The rows of R fall into several groups, which share some directions, and each row is roughly a mix of its group's hidden directions.
R:
[[  5  20   2 -17 -54  28  29 -13   6 -26]
 [ 47   5 -29 -29 -24 -16  15  24  17  16]
 [-18 -20  -7  17  -1 -23 -16 -55 -33 -15]
 [ -7   9  27  28 -31 -33  47   9   5 -12]
 [-32   6  31  28 -14   0 -33 -18 -33  24]
 [ 14  20 -26  -8 -12 -59 -32  -5  -5   1]
 [  1  16   6  39   5  -3  -8 -23 -10 -60]
 [-47   2  23 -11   5  31 -36 -23  22   4]
 [  7  -3  43   1 -19 -18  44 -13 -32  22]
 [ 40  -6  37 -15  33   4 -10  13 -39  -4]
 [-20  10   6 -13  17  -1  59  12 -38  -8]
 [ 13 -17  -5  15  26 -16 -58  -2  28  20]
 [  8  14 -14  39   8  10  -3 -39 -34 -36]
 [-12   1  10  -1 -31 -23  22 -37  -8 -50]
 [-18  -9  -3   2  21  24 -55 -21 -22  26]
 [-29  -3  25  10  19  29  -4 -45 -16  33]
 [  3  46 -49   3 -34  -3   5  -7  17 -10]
 [-55  17  32 -18 -20 -16 -13  21  -6  11]
 [-42  -8   6  42  29  17   1  -1 -36   3]
 [  8  -7   4  50 -35  -1  23  16 -34 -19]
 [ 40  14  -4   4  33   0   3  -8  50 -25]
 [ -2  28  -4 -47   2   7  43 -19   9 -27]
 [-46  18   9 -10 -25 -28  45  -2  -4  -4]
 [ 54 -19 -20   9  15   5  26  25  11 -26]
 [-30  34   6  21 -13 -23  30  36  25  -2]
 [ 30  18 -45 -33   9  -7  36  -5 -14   9]
 [-24 -31  34  42  -8 -26 -13  15 -21   7]
 [  2 -14  -4  33  31  17   9 -45 -38   6]
 [ 45  14  22  -8  17   9 -24  25 -12  40]
 [ 20  12 -16 -31  11  19  48  11  30 -23]
 [  2   9  10 -16  22  44 -40  13 -33  21]
 [-15 -12   8  10  10  14  14 -61 -37  -1]
 [-54  12  -4   1 -21 -16 -23 -27 -31  13]
 [ 57 -31   0   2  16 -25  10  16  23  15]
 [-36   4   1 -48 -21  19   3  -5 -25  33]
 [ 13 -33  35  -7 -13 -15  40   7  31  27]
 [-27 -19  38  10  22  42  32  -3  -8  13]
 [ 18  43 -42 -23 -38  -3   7   9  11   3]
 [  0  50 -34   0 -19 -13   0  12  42  -3]
 [ -8 -28  -7  36  18 -40 -39  -9 -18   2]
 [-23 -30  21  40 -24  -4 -12 -16 -39  10]
 [-20   3  18 -21 -17  41  30 -35 -26  14]
 [ 28  22   5  -9 -31  20  16 -10  43 -34]
 [ 51 -18  -6  38  18  -9   9 -27 -15 -17]
 [-39  -3   5 -16 -27 -13  14  39 -39  15]
 [ 53 -26  -8 -18  -9 -23  29  24  13   9]
 [-26  17  23  21   9  27  44  19  21 -27]
 [ 33   8  -5 -31 -11   8 -30 -37  34 -19]
 [ 14  11  -7 -22 -40  38 -28   2  31  21]
 [ 17  10  26  24 -21 -51 -13 -15   5 -33]
 [ 13 -19 -40  11 -18 -35 -19   0  28 -35]
 [ 18  15  12 -27  24  39 -28  27 -23  23]
 [  3 -23 -16  45  -9  -9  35 -32  -1 -31]
 [-35 -13 -10   8 -13  -6  50  -5   6 -42]
 [-33  -8 -36 -42   3   1 -11  30 -10 -27]
 [ 19 -41 -23 -18  -2  29   4  20 -30  33]
 [ 34  -1  10  15  31  -3 -24  -6  55  -6]
 [  8  34   9  -4 -20  11  -4 -25  50 -33]
 [-21 -50   9  43  14 -11   2 -29  -6   5]
 [-34   4 -21 -25 -17  -3  20 -12 -55   2]
 [ 10  31 -25 -55 -13  20   2   3  29  -2]
 [-19 -39 -16  -2  37   7  10 -45   3  20]
 [ -7 -12  -4   4  35  11  -7 -62 -24  13]
 [ 19  35   4  30 -10  -9   8 -27  47  21]
 [ -3 -32  30  54   2 -12  22 -24   8   2]
 [-13  19   5 -28 -22  20  52 -19 -20 -20]
 [ -6 -33 -13  21  20  -8  14   6 -28 -54]
 [ 68  23 -21 -13 -11  -4   2  -1 -16   4]
 [  5 -14  -7  16  -3  20  50  42 -29 -10]
 [-57  11   5   2  21  -5 -17  29  30 -16]
 [  9  -2  30  -9   9 -35  53  18 -27  -1]
 [ 21 -48  -5   2  44  30   0  19   8 -12]
 [ 16  35 -16 -27 -16  14  -9  45 -24 -22]
 [-58 -37  11  10   4  17  -3 -15 -25 -10]
 [ 66   8  16   5  24  -7   2   0 -24 -12]
 [  8  -5   8 -27   1  28 -36 -14 -42  35]
 [-23  -6  40  29  -1  33 -37  10 -23  -4]
 [  6  -6 -33 -36  44  34   6  16   6 -16]
 [ 16  42 -16  -1 -18  37 -35 -14 -25 -11]
 [  6  39  -6  -7 -17   3 -24 -36  42 -24]
 [-42  43 -19   5  25  -6 -25 -11  28  -6]
 [  6 -12  -7  39  45 -31  11 -13 -23 -23]
 [-33  -6  28  38 -34 -34   0 -11  16 -12]
 [ -1 -35  26   8  26  39   9 -23 -35  -3]
 [ -1 -14  26 -32  24 -25  40  31  -2  23]
 [ 17  33 -45 -32 -10   6 -29  19 -18  -2]
 [ 10  -4   6   4  22  40 -14  25   5  55]
 [ 51  41 -14  24  -6  -6  -2 -27  15   8]
 [ -4   4 -14 -47  18  44   6  -1  32  21]
 [-24  48 -27 -14 -38  13 -11 -11  13  17]
 [-23 -11  -8  20 -16  54 -27   0  30  17]
 [ 34 -19  23  38  -1  -3  25 -44  -1   8]
 [ -1  22 -17   6 -11 -27  25  25  55 -14]
 [ 32 -27 -35  -5  31  24  30  -1  10 -26]
 [ 17 -19   2  47   9 -19 -36  36  11  11]
 [-15 -32  17  13  47  38  -3   5   2 -27]
 [ -8  41 -58   0 -20  -1 -16   2  13 -12]
 [ 16  -3   5   7  32   7 -21  47  26  37]
 [ -2   0 -49  -9   3 -27 -26  44   9  14]
 [-25 -24  17  -1  -8 -37  26  34  31 -19]
 [  4  -2 -26 -30 -51  17   9 -17 -21  29]
 [  5  13  24  21  -5  34  11 -39   5 -45]
 [-15   9  22 -19   1 -16 -46  23 -18  41]
 [ 32  36  47   4  -8   3   2  22  -1  31]
 [ 39   1 -11  41  11  11  -1 -37  16 -31]
 [ 18 -24 -14   1   2  34  36  15 -49  -3]
 [-30  12  -9 -36  -2  23 -35  36 -21 -15]
 [ 10 -24  34  45  30   7 -14  15   8  29]
 [ 26 -10 -21  -2  16 -15 -10 -23 -59 -18]
 [-25  11 -39  16 -29   8 -20  27  13  38]
 [ -7  10  -7 -14 -32  36  32  23  29  33]
 [ 24  -1 -24 -10  -7 -22  50  25  19 -30]
 [ 13 -19  -9 -32   9  25   7 -24 -42  38]
 [  1  -2   8  13  17  18  31 -59 -23 -17]
 [-32  22  14 -18  29   7 -47  26  12  14]
 [-51  41  -9  -7   4   9 -16  17  -6 -33]
 [ 10  23  -6 -15  11  17 -39 -32 -18  45]
 [  0 -23 -29 -28  18  22  -2   6 -34  44]
 [  4  19 -28   2  15  38 -21 -39  -5 -37]
 [ -8  11 -40  10 -23   2  22 -10 -29 -48]
 [-22  12  25  39 -26 -19  -4 -19 -40  18]
 [-52   8 -41 -14 -10  14 -32   7  -4  -2]
 [-24  -5  16  18   6  49  35  27  21  -9]
 [ 31  22 -12 -21 -39  15  -1 -26 -12  39]
 [ 25  -1   3 -19  -3 -34 -36  35  35  14]
 [ -8   7  26 -31  14   1   7  52  27  27]
 [ 21   7  21  15  21   9  37 -39  16 -36]
 [ 18  -6 -19  13  11 -28  30  28   9 -51]
 [-27  25  15  50 -39   2  -8 -20   5   5]
 [ -4  -3 -38  -4  -8  64   7  16   6  11]
 [-33   8  -7 -48 -16 -24  10 -32 -16 -20]
 [-16  26  10  45 -43 -28  11  -4 -18   8]
 [-12   9 -18 -39  -3   7  35  31  20 -38]
 [ 30   9  17  16  38  12  33 -25  25 -27]
 [-18  54 -22   5 -13 -38  15  19  15  -4]
 [ 21   3  -8  21  12  60   9 -18 -14 -29]
 [ -9  20  29  11 -11  -6 -18  14 -54  33]
 [  6  25 -31 -42  27  -1 -28 -23  22 -10]]

In each list below, two rows fit none of the groups, and each other row fits one group, some only roughly. Which are they? Name them in the order they come.
- k_487: [  1  28 -27 -29  -2  45 -19   7 -24 -28]
- k_868: [-22  26  19  16 -56   6  -4  20   7  26]
- k_691: [  4 -17 -22 -54  13  14  36  20  -7 -16]
- k_869: [ 12 -44 -35  14  -1 -26  28  15  21 -22]
- k_192: [ 33   1  -3  19  10  55 -12  -8  29  21]
- k_449: [  0   2  46  -8  27  -6   6 -41  37 -10]
- k_730: [ 14  27  21 -18 -42   0  39 -15   9  31]
- k_814: [25 -3 45 27 29  7 12 -3 41 -7]
- k_760: [ 17  28  -3 -18   3  25 -36  12 -47  23]
- k_434: [-12 -18  41   6  40  -8  17 -22 -38 -10]
 | k_868; k_691
- k_179: [ 17 -53   2 -21  33  -9 -13  34  14  -5]
- k_470: [-20  11  18  37  35  -3  18 -47 -12   3]
- k_70: [-21  -6 -40 -18  -5   5 -50  14   9  30]
- k_322: [ 17  30   8 -36 -12  -9  11   4  51 -26]
- k_20: [-10 -15  -3  29  10 -12  -8  53 -31  29]
- k_310: [-16  34  49  -4 -20  19  18 -28   2  20]
- k_508: [-29   4 -24 -15  -4  -1 -24  11  14  60]
- k_174: [-42  -6 -11 -31   2  23  -2  14  30 -40]
- k_240: [ -2 -49   7  25  -7 -21   0 -15  -4  48]
- k_366: [  6 -43  23  24  21 -13   0  -7  39  31]
 | k_470; k_240
- k_924: [-31 -16  -9  33  17  46 -12  25   9 -23]
- k_718: [ 15 -16   8  21  55 -16 -10 -40   6  -6]
- k_110: [ -8   6  10 -23   4  30 -27 -10 -60   1]
- k_839: [-26  14 -15  -6 -12   6  19  39  40  37]
- k_168: [ 43  16  -3  28  -6  33  37 -18   9 -19]
- k_666: [-43 -16  14   2 -45 -29   1  10 -31  -1]
- k_568: [  9 -22  21  23 -17  40   4 -37 -26 -26]
- k_184: [ -2   3   3  -7 -49  19 -14  48   7  26]
- k_133: [ 26  26  33   0 -29 -17   7  32  39  -5]
- k_77: [-14  11  16  19 -23 -33  50 -24  -4  23]
- k_497: [ 32 -39 -24  19 -13  -2  -7  17  10  45]
- k_126: [  4  17  30 -13  -4 -22 -38 -15 -49  13]
- k_224: [ 34  18  -9   5   5  30  31  29 -36 -24]
- k_511: [ 29   7  33  17 -14   5  20 -21  -8 -52]
 | k_497; k_126
- k_775: [-43  17   7 -24 -21  43 -22   9   9  21]
- k_670: [-25 -24  24   9  45 -35  -6 -26 -17   3]
- k_297: [ 13 -28   6  -2  22  31 -35  12  43 -21]
- k_364: [-39 -15  12  38 -19 -23  27 -18   5  28]
- k_900: [-37 -24  38 -28  -1   7   6  13  15  39]
- k_727: [ 21 -32 -24 -41 -24 -14  18  34   4  12]
- k_299: [ 16 -25 -11  38 -51  13  -7  -1 -25  13]
- k_29: [ 28  -3 -62  27  -9 -11  -1 -18   5 -15]
- k_755: [-29 -23   1 -15  24  19 -32  -8  27  42]
- k_920: [-17   5   9 -33  43 -34  31 -12  -5 -23]
- k_579: [-15  11  12  35   6  -7 -10 -33  44  35]
 | k_775; k_364
- k_574: [  9 -19 -20  52  11   3 -13 -47  -2  -3]
- k_990: [-23 -22 -13  24 -10  14   5  23 -46  37]
- k_589: [-35 -13   5  -6  19  45 -41 -20 -12  -9]
- k_306: [ -2   1  -9 -14  -3   7  48  18 -49  28]
- k_836: [ -2 -29 -11 -16  33 -30 -33  14 -31  27]
- k_91: [ 14  -2 -30 -35  16  27 -39  34   1 -15]
- k_548: [ 35   3 -29  17   9 -37  20 -36   2 -26]
- k_448: [ -6  39  15 -28 -35   3 -23  32  20  19]
- k_910: [ 13  10  -4   3   4 -55   5  36  12 -36]
- k_984: [-13  -6  10 -14  10  42  -6  17  57 -14]
- k_300: [-29  29  -3 -23   3  22  19 -16 -48  22]
- k_10: [-22 -14  25 -14  25  10 -46  17  11  37]
 | k_548; k_448
- k_848: [  1 -40 -18   4  -3  53 -20   3  -9  30]
- k_704: [ 20  25 -13 -14  33  46  36   1  -1  14]
- k_464: [-17  -7  -4  18 -22   1  27 -37 -46 -27]
- k_834: [  1  16   3 -28  -3  58  28 -24  18   6]
- k_450: [ 12  10 -41   9  -9 -48 -19  18  32  -3]
- k_694: [-38  37  -1  29 -21 -27   0   9  26  24]
- k_696: [ -9  -6 -15 -51  26  16   6  -8   5 -46]
- k_751: [  1 -44  -3  19  -3 -44  11  -9  41  -6]
- k_6: [-11 -28   8   9  -4  31  37  35 -21  33]
- k_288: [-64  11  27  -4   4   2  10  20  12 -22]
- k_198: [  4  -4  15  15  33 -26  17 -48   7 -35]
 | k_450; k_696
- k_120: [  0 -19  15   3  30 -19 -13  34  51  20]
- k_826: [-10   1 -31  -9 -54 -12 -20 -29 -19 -18]
- k_822: [  9 -20  22  18 -33  50   1 -33 -11   4]
- k_802: [ 27  14  14  10  54 -13 -23 -35  -6   0]
- k_55: [-20  42 -31 -28  -9  29  26 -11  -2  24]
- k_577: [ 34   7  58  14 -25 -17  12  14   8 -10]
- k_295: [ 20 -21  11 -26  41 -24  -1  29  23 -30]
- k_874: [ -7  14  -7 -27 -44  26  14  41 -13  22]
- k_972: [ 37 -31  11 -13  -2  41  31   1 -27 -14]
- k_320: [ -3 -52  14  25  20   7 -38   2  24  -7]
- k_491: [-20 -28 -18  13   1  27 -28  27 -10  46]
 | k_802; k_577
- k_798: [-49   9  13  24 -14  13 -12 -26  30  29]
- k_468: [-34  42 -16  20 -21  22  -4 -40  -4   1]
- k_144: [ 27 -25   4  -2  26  33 -16   2  26 -45]
- k_833: [ -8  -8  30   1 -18  47   3   3 -12  49]
- k_603: [  3 -19 -23  26 -22  13 -44 -18 -30  28]
- k_565: [ 15  11 -61 -16  -9  -5 -21 -25 -11 -24]
- k_633: [ 14 -13 -32 -18  30 -26 -53   6   2  -5]
- k_521: [ 15 -38 -16   6  20  -6  -6   8 -60   2]
- k_122: [ -4 -15 -45 -37  25  -2 -35 -23   9   2]
- k_222: [ 17 -13 -25  37  40  17 -29  29  -9   2]
- k_348: [-17  -7 -20  21  -9 -58 -18  25  24  -1]
- k_33: [ 14 -30 -57  -5  14 -17 -26 -24  -9   4]
- k_162: [ 34  23  31  28 -23 -10 -38 -14   9  20]
- k_789: [-56 -10 -14 -15   5  38   7  -8 -24 -19]
- k_939: [ 22  -9  38  24  20  -4 -13 -22  31  38]
 | k_222; k_348
- k_113: [-36   7 -22  29  11 -20 -36  -5 -38  11]
- k_259: [-56  -1  -8  -3 -18  17  42   5  18 -17]
- k_369: [-19 -34   2  37  17  -5  -5  13 -52   1]
- k_139: [-38  46 -17  15 -24   7   8  13  30  18]
- k_107: [-14  13  16 -25 -23  35  27  41  -1  28]
- k_480: [ 41  14 -44  -4  25   2 -24  -4  32  -4]
- k_76: [  4 -40 -14 -16  29 -22   2  44   6 -26]
- k_838: [ 22  17  -2 -12  60  -4  25  10  28  -8]
- k_746: [ -6  35 -26 -21 -36  13 -31  35  -3  -1]
- k_953: [ 10   9 -34   6   0 -40  -2 -19   5 -52]
- k_231: [  8 -26  23 -13   7  54  19 -23 -16  22]
- k_835: [ 26  -2  -8 -44  10 -10 -17  54   7   7]
- k_476: [ 35  26  15   4 -24 -12 -32  -2  46   3]
 | k_259; k_746
- k_777: [ -3   6  14 -36   8 -12   4  30  59   6]
- k_52: [-23 -29  39   6  26 -27  -7  -4   8  41]
- k_799: [-49   6  32   2  19   6  20  10  -3  42]
- k_708: [-63  14   9   1  -3 -25  10  15  -7 -29]
- k_882: [ 37 -30 -50   3 -21 -10   3 -12  15  22]
- k_88: [-39   9   0  57   6  16 -21 -11  -4 -21]
- k_615: [-28 -48  -6  12  16 -23  12  29  28 -18]
- k_75: [-15   5  50  34 -18 -19  34  -9   8  16]
- k_897: [-48   1  31  21  33   6 -13  14 -22  21]
- k_733: [ 36 -36 -33 -13  13  17 -20   4 -37   4]
 | k_708; k_897
- k_564: [ 60 -12 -14  -1  -3  35 -11   2 -26  -8]
- k_488: [-28  -6  26   1 -14  14 -13 -23  34  49]
- k_266: [-44 -23  42  -4   8  18  19   3 -29 -16]
- k_141: [ -7   2  22   4  15  34  35  36 -20  35]
- k_359: [ 15  47  -6 -35 -41   2  11   9  11  22]
- k_406: [ 17  -1   1 -46  13  -8 -18  55  -9   6]
- k_709: [ -9  15  16  27  -7 -57 -31 -23 -11   1]
- k_374: [ -5  30 -18  12 -28  10  14 -20 -43 -37]
- k_821: [ 58 -31 -29  15  10 -14 -12  -8   1  17]
- k_128: [-37 -20   4 -35 -42  10  22   4   3  27]
- k_276: [-30 -36 -33 -12  -5  33  24   5 -26  19]
- k_201: [-14 -36   7  30  10 -14  48 -33   5  -1]
 | k_564; k_276
